(in the rows, 128 means zero)
Named moves come first, each a turn or a mirror and shown by rows before and after it. Which of them, in which order, take the first row of each pair that follows to the second? Write the first one first, as in the answered first pair.
move D:
[109 148 125 143 118 125 162 124  95 142 137 126] -> [102 152 133 144 120 129 152 131  87 146 133 132]
[143  99 128 154 129 147 121 139 186 133 102  97] -> [142 107 146 153 135 152 113 146 178 133  96 110]
[128 143 128 113 125 127 129 124 106 106 133 137] -> [131 146 124 112 129 125 128 125 111 109 128 137]
move V:
[107 100  97  95 111 148 106 140 148  89 168 108] -> [105 104 162  93 140 132  71 160 128 140 142 154]
[159 117 135  92 109 146 134 130 154 166 111 133] -> [159 115 124  96  99 156 148 123 162 153 120 125]
[142 178 111 112  62 112 121 112  96 105 147 177] -> [138 165 104 117  70 147 103 140 112  76 150 164]
[103 162 126 112 151 129 149 122  82 143  93 135] -> [103 160  94 113 136 146 161 124  96 110 113 109]
move R:
[152 104 162  99 128 106 123 166 135 144 135 132] -> [145 144 136  95 131 113 159 136  99 140 147 107]
[129 137 104 134 119 136 140 108 124 128 138 108] -> [131 120 110 139 105 139 107 144 147 125 131 134]
[133 159 141  91 111  90  99  99  83 150 167 174] -> [142 142 173  96 122  79  92 104 119 177 142 178]
[135 127 114 148 105 123 140 126 152 144 125 109] -> [126 132 103 138 103 129 141 127 141 128 132 124]
Pairs:
Between the rows of a pair lie 2 to 4 moves.
[146 123 113 125 122  89 185  75 145 158 116  95] -> [122 111 140 100  88  80 105 133 104 142 126 194] => R, V, V
[142 127  97 110  89  89 174  66 119 135 140  95] -> [149  93 132 147 145 178 110 154 188 102 113  87] => V, R, R, R
[114 116 130  97  82 127  64 175  96  77 153 171] -> [129 109  81 120  59 124 115 142 143  55 167 105] => R, V, R
[153 100  94 162 141 191 149 136 197  92 119  53] -> [145 112  69 152 116 174 167 112 173  73 139  54] => R, V, V, V
[108 158  94 120 152 192 111 165  94  65 175 130] -> [113 183  92 101 136 127 171  89  57 124 166 109] => V, R, R, V
[135 129 133 138 116 106 154  85 131 169 134 117] -> [131 121 107 136  97 122 147 105 149 124 158 112] => R, R, V, R
